In the data rows, 128 means zero.
Here are some points:
[126  47  46 170 120 147  68  97 111 114  95 125 110 121 136 135 179 168
 201 145 134 113  53 133]
[ 97  82  89 187 130 140  91  95 122 122 138 127  94 113 121 125 180 167
 159 140 122 132  74 107]
[113 162 156  98 141 142 121 157 113 156 102 127 126 108  88  88 151 152
 111  90 105 164 129 203]
[ 75 166 172 138 153 102 135 139 121 160 138 128 163  90 109 119 158 179
 138 120  89 162  94 158]
[ 98 145 142 139 150 124 141 135 135 150 137 122 136 112 123 119 147 165
 101 121 133 135  99 130]
[179  88  80 143  97 107 129 125 148 105 139 146 137 151 175 184  95  82
 129 144 154  49 156  69]
[134 171 187  76 122 108 178 141 124 134 150 135 120 148 102 112  99  64
 111  92 118 132 179 133]
[ 43 130 152 160 171 125 117 127 115 150 145 122 133  89  87  88 200 209
 146 109 104 185  49 173]
[135 125 127 136 126 136 123 123 132 112 142 130 107 134 128 125 116 103
 115 133 134 139 152 110]
[123 138 137 127 122 133 125 126 127 138 136 129 104 122 126 124 125 122
 108 121 121 138 143 124]
[153  92  97 127 116 116 117 133 131 111 114 138 170 132 158 163 117 121
 184 142 122 102 110 115]
[ 85  60  75 219 134 118  96 100 134 136 167 149  88  96 131 147 195 180
 166 122 123 100  44  98]
[145  89  73 177 119 122 113 114 143 112 139 138 125 143 156 173 130 132
 152 154 144  68 105  77]
[140  44  50 184 116 128  88 103 136 105 139 143 113 136 160 164 144 135
 179 149 142  86  94  78]
[172 121  92 120 111 136 122 119 124 107 105 116 133 151 152 137  99 101
 123 152 156 103 154 105]
[144 100 106 155 119  88 136 124 140 111 143 143 182 134 171 182 119 117
 179 151 128  93 111  81]
[109  57  46 186 130 122  96 109 120 116 133 128 135 121 142 149 180 170
 197 138 131 101  44 109]
[ 75 206 191  74 165 147 147 155 106 171 110  95 124 110  65  53 160 177
  66  91 113 201 115 221]
[190 103 106 107 109 112 142 124 142  95 126 134 161 161 183 175  81  67
 155 155 149  79 152  75]
[104 110 139 149 135 105 138 137 133 128 167 148 132 123 126 140 134 135
 136 113 118 132 121 124]
[105  54  46 209 146 136  71 117 132 118 126 141 120 100 150 152 178 196
 154 146 136 113  46 122]
[109  76  71 173 133 123 103 105 119 126 117 128 136 106 141 139 176 174
 206 138 116 109  46 117]
[107  90  70 203 139 116 119  96 133 142 143 137 138 116 150 176 172 171
 173 142 133  74  38  81]
[145  89 104 140 120 129 101 145 136 113 113 144 137 121 142 144 131 134
 163 129 122 122 120 140]
[ 56   0   0 255 138 111  43  38 110 136 144 148  90  81 151 189 255 255
 255 149 115  50   0  59]
[ 67 136 143 124 154 139 130 118 100 141 137 102  93 126  69  62 183 169
 120 103 129 179  77 169]
[124  66  96 145 124 130 103 132 129 103 132 127 143 120 144 136 127 137
 170 137 118 145 125 123]
[152 151 137 136 124 134 123 140 147 135 100 140 152 112 143 148  97 138
 115 146 110 130 148 133]
[ 40  73  77 214 154 125  97  87  98 144 149 122 106  90  96 107 236 232
 190 113  99 158   0 145]
[102 113 127 159 126 120 122 111 120 133 132 136 121 111 118 141 156 153
 181 124  99 144  90 113]
[123 115 104 149 130 130 124 115 128 107 136 116 129 134 148 123 119 131
 119 155 151 133 116 103]
[134 160 123 144 130 136 121 114 135 148 108 125 119 127 131 141 135 152
 100 145 137  95 102 116]
[144  64  46 201 109 120 108  83 146  98 149 137  94 145 171 169 133 133
 148 164 169  54  97  42]
[172  96 103 125 105 111 152 121 148  92 156 143 133 162 169 174  84  56
 149 139 157  76 159  64]
[148 122 146 119 111 112 158 116 142 116 168 139 112 146 144 150  90  59
 132 125 132 114 167  71]
[161 129 126  95 113 136 136 111 110 100 119 111 134 167 133 121 108  85
 161 149 140 133 155 108]
[119  72  65 154 133 109 119 117 125 108 143 126 126 140 140 135 158 137
 162 122 156  88  77 114]
[ 68 190 199 101 163 143 142 142 109 147 123  99 130 107  81  55 149 180
  78 125 113 217 120 187]
[106 131  75 168 152 125 114 113 120 130 118 111 145 127 145 125 164 184
 115 151 155 121  55 116]
[121 152 158 108 130 137 110 159 136 181 114 153 123  94 109 136 144 150
 104  89  84 133 131 195]
[146  91  81 158 125 147  73 124 148 116 132 145 108 109 159 139 124 148
 118 154 129 123 129 131]
[218 122 138  72  98 112 171 156 169  70 150 125 159 184 193 172   7   8
  83 165 172  86 255  55]
[160 140 115 145 109 122 120 125 150 134 141 150 109 143 159 162  93 101
  84 139 137  85 160  98]
[169 103  92 107 119 134 115 153 146  96 119 109 145 145 156 129  85 102
  82 144 171 112 183 141]
[185 138 129  81 112 116 160 136 146 108 131 122 143 173 153 146  74  54
 104 133 172  75 184 101]
[156 100 103 138 124 110 122 149 150 133 129 162 144 124 160 183 125 113
 147 121 122  64 125 113]
[ 99 135 121 140 134 145  98 129 121 146 112 122 107 108 111 100 159 168
 108 124 119 151 108 168]
[142  87  84 166 111 128 105  94 116 107 122 133 110 138 148 149 144 123
 190 152 130 107 101  81]
[ 59 131 131 156 155 150 103 118 106 153 121 114  89  91  80  75 190 205
 111 106 105 190  78 178]
[149 162 174 103 117 124 148 144 132 122 139 135 122 130 128 118  82  86
  96 128 124 143 196 115]
[112 152 140  91 133 158 118 132 109 135 105 102 112 134  89  70 140 139
  87 111 141 175 137 189]
[ 66 102  85 179 150 143  99  86  94 157 104 106  99  97  95  99 227 221
 174 122 121 145  25 150]
[161  44  84 159 118 119  98 137 147  97 137 148 162 130 174 179 103 112
 171 151 123 106 139  93]
[173 116  67 140 130 118 133 118 144 100 122 120 166 163 184 167 107 109
 116 172 185  77 112  75]
[123  70  51 179 122 117 109  79 127 113 134 126 114 141 146 159 177 156
 200 150 152  63  40  73]
[136  74  94 144 119 143 108 114 124 121 139 137  83 151 124 134 142 103
 153 120 147 104 117 104]
[158 123 137 103 115 119 130 148 133 119 110 136 175 136 154 152 100 110
 156 136 121 119 143 135]
[106 191 184  89 141 142 139 162 125 152 119 120 119 109  83  85 123 138
  53  97 111 177 166 197]
[ 22 170 179 169 174 115 124 140 114 187 139 126 131  55  76  94 208 236
 125 100  72 184  49 187]
Here are 12 more points, each followed by its number:
[119  84  89 166 131 121 114 127 125 124 141 144 130 122 129 140 156 148
 166 120 119 113  94 128] 0
[ 78 102  97 179 136 142  88 101 106 140 128 117  99 100 111 110 192 203
 165 131 110 161  57 134] 1
[201 137 121  70 107 119 159 142 135  94 112 121 163 181 160 150  61  48
 111 139 163  86 204 111] 2
[107 170 190 112 126 123 137 136 120 178 119 151 114  98  96 119 145 145
 129  90  77 146 133 167] 3
[ 67 165 173 156 154 104 134 149 126 162 150 134 140  83 104 117 162 180
 117 112  92 160 100 153] 4
[ 38 211 214 107 177 140 140 147  94 190  98 108 138  62  52  53 183 231
  96  88  64 238  81 237] 5
[131 246 230  43 137 140 171 168 127 174 117 122  99 137  79  78  94  88
  15  80 122 161 222 193] 6
[116 126  97 149 141 135 123 107 127 113 126 109 127 146 139 115 138 151
 118 154 159 129  92 113] 7
[160 154 178  56 114 131 169 158 141 104 148 122 137 163 124 114  53  39
  72 112 146 149 240 124] 8
[ 71 137 149 134 151 133 127 118 101 152 125 120 112 102  79  86 192 188
 145 101 101 174  76 179] 9
[ 81 238 255  70 156 119 178 163 117 183 151 130 114 100  67  78 131 133
  68  76  84 200 165 188] 10
[103 153 177  90 149 136 150 141 115 116 139 102 144 133 104  79 117 128
 106 128 131 198 150 152] 11
Which of these numbered points is nearest to each point below, ignoring the 2 directions in which the first points spread most? Its number follows each.
[199  39  49 146  95 111 135 113 154  63 165 136 143 177 195 184  79  47
 165 156 174  51 163  33] > 8
[149 167 178  53 122 135 162 151 130 110 139 112 135 164 114  89  70  60
  72 114 143 170 225 145] > 8
[ 95  98  92 155 145 141 105  95 102 113 111  99 130 117 121 100 175 184
 190 148 126 153  56 125] > 11
[172 168 187  77 119  94 190 150 143 122 159 142 140 158 144 153  59  35
 110 121 135 104 213  85] > 10
[184  96  90 134 111 113 133 123 141  87 115 140 173 150 174 179  97 101
 177 162 138  86 134  83] > 5
[ 59 182 202 129 153 117 159 132 104 181 147 131 107  89  71  94 182 173
 129  87  81 179  97 164] > 10
[143 116 135 107 127 128 141 122 118 100 126 113 152 145 133 120 110 102
 161 139 133 150 144 116] > 11
[ 28 173 181 139 167 126 130 128 100 179 152 127  95  71  65  80 199 200
 124  82  75 200  69 187] > 10
[105 197 198  85 145 159 130 157 111 151  97 109 133 103  88  64 113 157
  59 120 107 217 171 200] > 1
[135 192 178  58 139 138 161 153 120 135 105 108 145 139 107  89 102 109
  77 105 130 159 171 184] > 2
[ 95 112  71 194 137 131  91  92 112 153 125 134  83 113 117 131 202 190
 155 129 134 100  34 123] > 6
[106 155 160 116 137 122 146 114 108 141 133 121 123 134  92  99 154 142
 140 114 118 156 107 151] > 9
[175 174 195  61 122 101 192 177 159 120 162 145 152 160 137 146  47  25
  69 107 142 108 237 113] > 10
[111 175 171 118 140 107 158 139 132 156 146 134 117 123 108 122 131 123
  87 100 128 131 130 142] > 10
[219  72  44 128  90 127 125 105 151  76 102 124 147 182 196 185  76  59
 157 171 182  42 164  46] > 2
[160 170 185  59 125 129 170 167 144 107 155 121 142 155 126  98  54  47
  49 108 140 158 236 145] > 8
[156 100 120 132 103 108 153 116 146  99 168 145 118 150 163 167  84  52
 139 134 143  88 166  48] > 10
[171 171 172  65 110 131 137 173 150 159 124 160 140 124 130 150  82  82
  81  94  98 109 203 176] > 3
[ 91 138 139 147 147 124 112 149 123 181 123 153 128  76 111 132 174 190
 130  95  85 126  79 177] > 3
[122  72 106 152 126 120 118 122 128  97 149 127 139 136 137 140 126 131
 171 146 115 144 127  95] > 11
[164 142 141  81 126 136 150 134 131  99 113 111 155 170 141 124  88  87
 123 150 157 122 164 118] > 2
[133 170 161 114 137 125 147 148 150 132 146 132 136 132 140 136  89 101
  71 131 133 132 168 121] > 4
[255 196 192   4  66  95 221 164 168  97 127 156 181 223 180 196   0   0
  90 134 172  43 255  63] > 10
[ 54 165 177 130 159 136 109 143  99 183 102 123 144  75  75  80 193 222
 143 102  68 201  59 221] > 5
Here are 12 other points, each followed by its number:
[ 71 167 159 133 151 152 106 128 111 162 113 110 106  85  91  74 165 192
  87 120 107 190 105 181] 0
[ 84 130 134 170 135 132 111 115 112 145 138 127 102  90 112 107 170 176
 138 125 104 160  90 131] 1
[152 123 114 111 142 120 150 135 146  91 145 109 160 159 161 132  86 101
  97 152 180 119 153  87] 2
[ 52 105  93 188 161 148  92  81  91 149 117 103 103  91  87  79 231 242
 183 133 108 175   6 155] 3
[ 60 112 109 201 149 133 103  81 109 145 130 114 116  89 118 123 205 221
 190 150 102 150  18 109] 4
[114 117 116 131 125 122 135 119 137 127 146 112 119 132 132 121 129 130
 105 133 151 112 124 120] 5
[ 45 188 239  84 159 147 150 145  96 166 112 107 122  87  39  40 160 191
 123  86  65 255 136 224] 6
[150 172 181 108 105 154 143 121 122 136  92 132 131 121 125 133  89 104
 113 133  98 140 180 126] 7
[125 164 166  99 134 122 162 131 124 135 135 124 122 132 101 109 126 113
 116 107 124 136 146 140] 8
[177  25  16 190 101 116 105 113 149  84 144 151 141 157 179 189 132 105
 183 150 163  46 106  64] 9
[ 36 170 168 174 159 160  87 113 103 193 114 122  84  48  64  72 205 251
 104 117  68 218  63 198] 10
[ 95 164 166 128 136 114 154 132 132 166 138 130 118 116 107 125 151 141
 107 101 121 117 113 139] 11
The same question for these:
[160 112 146  85 112 120 156 152 139  91 146 122 149 151 141 126  73  65
 126 128 136 141 208 110] > 6
[ 68  94 102 194 146 122 115  92 110 145 143 135 102  98 101 120 210 200
 191 118 106 131  27 117] > 8
[122 145 142 107 139 142 133 123 118 112 111 102 137 135 119  93 122 130
 136 142 127 161 130 133] > 3
[ 78 172 165 154 139 148 113 126 122 178 116 127  98  72  88  98 169 205
  85 113  93 174 104 175] > 10
[158  60  44 191 113 130  87 102 142  94 130 135 133 140 186 182 120 121
 158 175 161  69  99  55] > 0
[118 134 116 160 132 139 102 127 133 132 123 126 120 110 139 128 131 150
 102 146 133 133 115 123] > 0
[ 85 128 115 144 145 147 107  91  83 124 106  96 110 123  88  74 190 182
 170 138 124 182  71 150] > 3
[172 117 138  84 116 121 135 177 159 104 141 144 151 140 148 140  71  68
  97 120 137 121 210 142] > 9
[198 140  88 107 121 115 156 134 152  92 127 119 179 182 193 172  66  66
  88 167 195  72 161  71] > 2
[113  63  47 228 122 124  98  69 136 113 143 138  85 124 147 157 167 175
 158 158 152  76  56  61] > 5
[174  94  55 159 111 114 112 116 147 107 134 136 129 154 180 172 109 104
 128 158 174  45 124  74] > 5
[199 158 177  29  96 116 177 163 143  97 112 127 167 174 145 134  35  18
 124 122 134 119 249 121] > 6
[147 148 126 102 126 142 133 116 117 128 107 112 124 148 113 113 137 118
 123 129 143 133 128 140] > 3
[152 163 163  74 121 122 162 141 131 122 138 126 120 153 117 118  95  68
  97 108 144 119 189 124] > 8
[122 128 122 121 126 154  97 112 100 130  86 115 124 121 111  99 154 160
 159 132 105 156 108 158] > 3
[201  94  82 140 108  99 154 126 168  82 151 135 186 175 209 200  54  62
 132 176 183  58 163  39] > 2
[ 98 216 209  99 138 147 138 153 124 178 119 122 106  88  85  87 122 155
  37 103  98 187 167 193] > 10
[171  80  68 150 109 120 126 121 150  81 143 129 147 157 181 168  93  95
 132 167 171  70 146  64] > 5
[140 125 118 153 123 104 144 115 136 117 147 142 151 141 164 164 116 113
 148 148 138  93 112  78] > 4
[201 158 151  85 121 103 182 155 171  98 151 131 191 172 184 171  27  44
  75 147 174  92 222  77] > 2
[ 76  56  46 218 137 114  93  75 110 138 135 131 116 111 131 147 224 214
 223 136 121  93   0  98] > 8
[179 110 124 101 109 129 138 160 155 115 129 150 150 144 159 165  70  70
 109 127 141  93 194 111] > 9
[ 86 244 244  54 146 156 129 176 113 199  96 128 104  77  49  54 136 168
  29  76  73 223 175 255] > 10
[126  87  74 181 112 137  90  95 128 135 116 135 105 116 146 158 157 167
 162 148 124  92  75 105] > 0
